In the rows, zero is written as 128.
The rows of D fall into 4 groups, which share some directions, and each row is roughly a mix of its group's hidden directions.
D, 128 rows:
[[137  98 120 176 189 154 140 101 132 108]
 [ 99 104 110 121 105 167 134 142  61 108]
 [ 87 140 111 132  86 100 117 114  66 140]
 [104 131 149 130 145 120 164  78  80 166]
 [128 124  94 133 184 129 123  96  73 105]
 [142  93 130 157 167 164 127 105 182 149]
 [ 78 121 114 125 159 164 165 135  83 151]
 [101  72 119 148 167 173 149 122 102 133]
 [157 130 125 119 122  98  84 140 198 116]
 [120 130 115 145 166 149 155  79  69 138]
 [152 106 133 103 172 118  92 139 188 113]
 [158 148 117 120 148 205 137 108 115 108]
 [138 157 159 134  75 119 115 156 184 121]
 [168 159 144 115 110 143 152 156 191 113]
 [111 132 136  92  72  77 135 155 118 153]
 [155 126 126 146 178 114  72  83 127 119]
 [121 109 133 132 167 205 155 137 139 138]
 [ 90 113 130 134 135 149 176 155  70 146]
 [170 138 153 108 157 111  73 145 165 144]
 [146 150 141 128 100 106 100 155 198 111]
 [105 113 117 143 211 139 130 106 113 115]
 [138 173 154 107  75 111 125 158 164 147]
 [111 117 113 179 161 126 158 111  73 105]
 [124 123 111 138 173 142 150  65  86 140]
 [159 137 156 136 170 155 175 116  93 162]
 [151 150 142 128  83 127  97 167 168 168]
 [ 91 103 138 173 119  80 146  87 108 121]
 [121 138 110 158 175 128 140  74  82 116]
 [109 146 129  99  65 123 160 172 124 149]
 [ 92 116 120 118 125 130 186 123  78 167]
 [155 126  82 127 139 119  71  89 160 122]
 [120  78 117 120 176  77 108 107 106 134]
 [104 128 105 155 153 148 142  91  61 118]
 [137 119 135 107 111  59  83 132 146 158]
 [153 158 145 107  63 123 167 151 107 133]
 [114 138 142 121 104 141 125 181 197 131]
 [121 128 140 110  80 118 120 183 182 121]
 [ 64  99 140 122 132 100 172 142 123 158]
 [126 159 109 140 120 163 133  99  55 123]
 [114 143 174 122  77 126 159 168 154 153]
 [122 106 125 177 178 177 132 130 149 100]
 [157 150 152 145  56 137 115 163 128 138]
 [109 167 125 108  93  96 147 115  70 150]
 [ 89 128 122 128 143 138 163 122  54 148]
 [123 131 140  86  78 101 127 171 133 172]
 [174 127 121 132 199 117 115  93 144 131]
 [105 124 130  91 115 143 183 113  78 159]
 [110  72 101 136 183 113 126  94 117 142]
 [150 131 127 108 111  90  91 151 195 133]
 [ 99 168 174 127 123  99 176 131 100 152]
 [117 167 130  95 120 185 149 170 155 130]
 [ 90 146 110 132  67  96  95 128  95 128]
 [ 79 107 147 135 133  96 162 128  77 159]
 [166 155 139  96  68 159 117 147 147 112]
 [134 130 144 118 126 130 120 172 209 134]
 [ 84 153 139 134 113 126 174 141  71 151]
 [119 151 131 107 117 112 176 106  65 156]
 [123 113 113 134 137  78 148  57 107 119]
 [105 105 148  90  98 126 133 178 171 156]
 [ 80 100  99 177 158 148 108 102 130 112]
 [ 88 126 106 124  66 109 145 120  81 122]
 [175 138 132 118 163 152 110  69 102 111]
 [167 186 152  89 115 102 132 141 146 154]
 [118 127 132 101  86  68 104 152 137 166]
 [ 82 113 141 148 104 135 135 170 187 116]
 [106 118 138 157 165 174 189 130 144 126]
 [ 94  87 113 124 132 167 117 184 140  98]
 [106 141 125 110 115 155 168 154  78 176]
 [135  96 144 151 144 145 106 178 185 111]
 [112 150 153 107 149  80 153 103  88 167]
 [174 127 120 125 148  98 108  57 126 128]
 [128 130 136 159 150 168 187 125  79 119]
 [114 115 120 143 194 152 171  98 103 128]
 [132 137 170 115 114 119 154 169 192 143]
 [141 108 150 134 167 172  87 156 169 110]
 [143 143 106 147 149  94  79  88 166 105]
 [152 120 123 111 202 113 125  82 117 121]
 [142  90 130 130 118  86  75 126 179 121]
 [ 57 125 126 130 152 150 178 145 129 125]
 [121 160 126 138  93 170 144 195 127 123]
 [149 111 120 135 151 156  93 158 186  92]
 [126 129 148 107  93 105 118 178 184 154]
 [140 142 150  64 120 115 155 154 165 161]
 [171 106 118 160 170 167  91 123 156 124]
 [ 91 161 121 131  66 117 132 135  83 108]
 [167 114 147  97 164 119 112 114 177 170]
 [134 126 130  98  99  75  98 101 180 132]
 [120 143 165 139  74 161 160 164 156 134]
 [130 118 115 155  87 134  89 161 181  97]
 [120 112 110 170 164 107 106  90 178 107]
 [133 133 119 100  90 105  97 146 194 108]
 [ 94 122 127 133 109  59 133 115  80 141]
 [139 115 130 145  99  97  75 152 170  90]
 [ 75 123 139 164 134 131 171 136  76 124]
 [165  96 127 147 177 128 105  87 168 125]
 [133 142  99 142  93 104  65 108  96 103]
 [160 114 141 147 160 166 125 150 190 106]
 [161 179 120 103 116 163 123  77 117 106]
 [107 152 123 102 148  91 136 105  62 150]
 [131 119 110 149 194 188 133 118 132 119]
 [ 76 114  93 136  99 109  93 136 126  80]
 [143 102 142 142 170 175 105 158 175 136]
 [204 132 124  94 141 123  87 127 135 136]
 [ 84 129 129 104 105 133 171 154  83 166]
 [129 162 125  93  73  84  98 147 145 126]
 [126 182 121 139 103 123 103 134 196 129]
 [127 145 140 152 135 151 177 128  57 133]
 [116  94 111 108 132 100  71 116 181 129]
 [144 165 119 148 148 171 134  78  93  99]
 [152 122 100 149 167 126  87  84 150  89]
 [102 130 121 116 166 164 178 103  83 142]
 [118 105 111 160 188 175 141 103 109 122]
 [177 121 153  99 136 116  92 139 179 156]
 [127 149 124 151  69 102  78 128 163 118]
 [138 152 140 117  90 177 141 163 141  76]
 [120 136 122 138 122  63  82  82 117 136]
 [177 121 139 131 174 161  81 115 157 129]
 [108 145 127 136 160 103 161  87  84 171]
 [134 126 131 129 101  88  89 177 174 103]
 [157 126 118 152 189 145 129  74 127 104]
 [160 141 144 154 135 176 169 137 179 125]
 [122 160 146  85  62 106 138 155 139 126]
 [111 179 119  90 108 175 144  95 102 123]
 [173 132 127 164 152 100  76 110 136  92]
 [ 92 107 131 125  72 117 133 183 104 148]
 [145  96  94 136 147 102  69 114 159 101]
 [ 92 122 150  95  91 115 119 193 134 139]
 [ 95 142 126 140  88 117 149 105  59 137]]

Each list below has three rows that fit no group; the rest each fit one group, if only roughly. Name those rows in the order they come.
    j_723: [167 143 109 130 177 170 119  92 105  99]
    j_237: [119 108 139 125 111 140 114 183 196 122]
    j_578: [175 152 126 136 171 120 133  64 119 126]
    j_286: [148 162 107 136 138 141 138  60  89 108]
    j_200: [150 133 123 148 197 133 115  90  88 124]
    j_522: [162 135 122 140 151 107 128  65  76 124]
    j_436: [107 147 130 106  75 141 152 189 140 145]
    j_774: [ 91 122 128 113  58 117 133 169 151 122]
    j_348: [203 131 142 117 148 175 117 112 131 123]
    j_73: [100 102 115 112  65 105 137 164  93 134]
    j_358: [108 118 130 103  72  78 139 160 154 146]
 : j_200 j_774 j_73
    j_93: [135 121 120 159 195 163 122  89 104 130]
    j_592: [138 136 129 103 153 124 183  85 118 179]
    j_860: [111 126 124 104 162 104 153 101  60 146]
    j_706: [119  96 119 149 170 165 117 158 179 102]
    j_158: [139 125 125 116 148  71  85  71 127 133]
    j_712: [110 159 161 107  71 106 124 173 148 131]
    j_298: [149 128 116 127 118 115  68 118 182  88]
    j_840: [121 162 163 140 102 155 173 180 142 120]
    j_671: [141 152 157 125 105 127 137 162 203 122]
    j_524: [141 153 124 120 155 143 162  71  78 141]
    j_144: [139 136 143  95  98  98  79 155 178 132]
    j_233: [170 118 148 167 186 140 120  91 114 129]
    j_398: [169 119 128 152 134  68 105  89 127  97]
 : j_712 j_298 j_233
    j_106: [ 83 115 138 102 104 135 154 179 107 168]
    j_423: [183 170 161  97 123 119 123 166 151 136]
    j_717: [ 85 101 125 153 144 126 169 143  68 123]
    j_754: [140 167 154 112  77  85 139 137  86 132]
    j_659: [136 152 142 140 145 151 197 109  94 157]
    j_562: [105 104  98 155 173 174 122  92 120 102]
    j_47: [140 153 113 135 166 130 108  66  81 130]
    j_315: [125 140 139  95  72 126 122 185 162 132]
    j_971: [ 99 122 111  93  82  78 125 164 122 154]
    j_955: [154 145 119 161 146 198 155 124 129  99]
    j_850: [ 95 106 104 132 135  74 107 101  80 146]
    j_628: [137 136 148 131  66  97 103 157 172 110]
 : j_754 j_562 j_971
    j_35: [ 75 109 127 162 105 141 151 158  78 122]
    j_940: [ 90 105 128 129 178 135 146 113  84 173]
    j_75: [137 106 129 167 179 171 119 117 176 123]
    j_753: [125 133 158 128  69 117 107 187 147 142]
    j_276: [ 69 106 120 108  87 104 122 158 129 165]
    j_99: [117 130  95 158 161 142 114 103  82  76]
    j_529: [180 146 155 148 175 134 120  82 118 111]
    j_415: [163 109 113 110 134 124  91 145 199 118]
    j_548: [138 135 138 104  64 128 111 187 148 133]
    j_414: [159 130 143 144 136 166 107 158 180  83]
    j_419: [164 178 144 129 115 141 121 124 186  94]
 : j_753 j_276 j_529
    j_828: [ 87 151 114 107  89  66 123 114 106 139]
    j_610: [161 131 114 111 106 117  74 153 180 107]
    j_650: [142 118 120  97 118 124 115 159 193  81]
    j_915: [121 122 113 122 171 107 127  76  68 139]
    j_345: [134 155 169 108 106  69 128 159 160 144]
    j_179: [121 121 131 147 156 192 154 119  74 136]
    j_23: [112 146 145 107  97  63 139 142 122 173]
    j_944: [145 118  96 143 171 178 125  85 107 103]
    j_203: [113 152 143 105  79  88 171 167 128 130]
    j_582: [ 91 102 142 115 140 153 158 175  88 161]
    j_167: [161 120 124 167 145 151 115 129 170  69]
    j_631: [177 140  99 134 161 151 112  75 120 100]
 : j_179 j_203 j_631
    j_282: [120 109 115 144 152  78 134  71  91 150]
    j_701: [ 87 119 149 109  94 160 171 166 156 135]
    j_783: [ 90 148 121 154 130 116 112 114  53 141]
    j_195: [133 161 169 128 107 156 151 179 166 150]
    j_477: [166 128 106 147 180 167 110  94  98 124]
    j_155: [106 115  90 134 121 111 134  84  63 111]
    j_471: [137  91 126 162 197 122 116  92 120 132]
    j_369: [ 96  92 139 120 171 165 149 143  94 167]
    j_327: [103 114 101 143 170 146 151  92  71 131]
    j_177: [ 89 150 117 147 117 117 115 116  51 129]
    j_912: [100 104 125 126 105  58  95 102 109 117]
 : j_195 j_155 j_912
    j_698: [151 106 133 120 145 129  89 137 205 124]
    j_721: [153 152 142  83 151 149 148 152 188 128]
    j_161: [171 141  95 117 144 107  90  73 140 109]
    j_726: [ 75 105 109 162 122 137 131 123  67 110]
    j_238: [138  83  93 123 178 163 128  86 128 139]
    j_547: [113 163 131 144  86 135 174 133  71 123]
    j_993: [103 139 142 119  65 120 122 180 163 132]
    j_112: [117 130 165 144 113 160 157 188 167 130]
    j_424: [129 163 156 118 119 157 150 153 187 166]
    j_636: [155 155 157 122  69 101 123 157 167 119]
    j_618: [106 150 127 128 129 127 180 101  69 160]
 : j_161 j_112 j_636
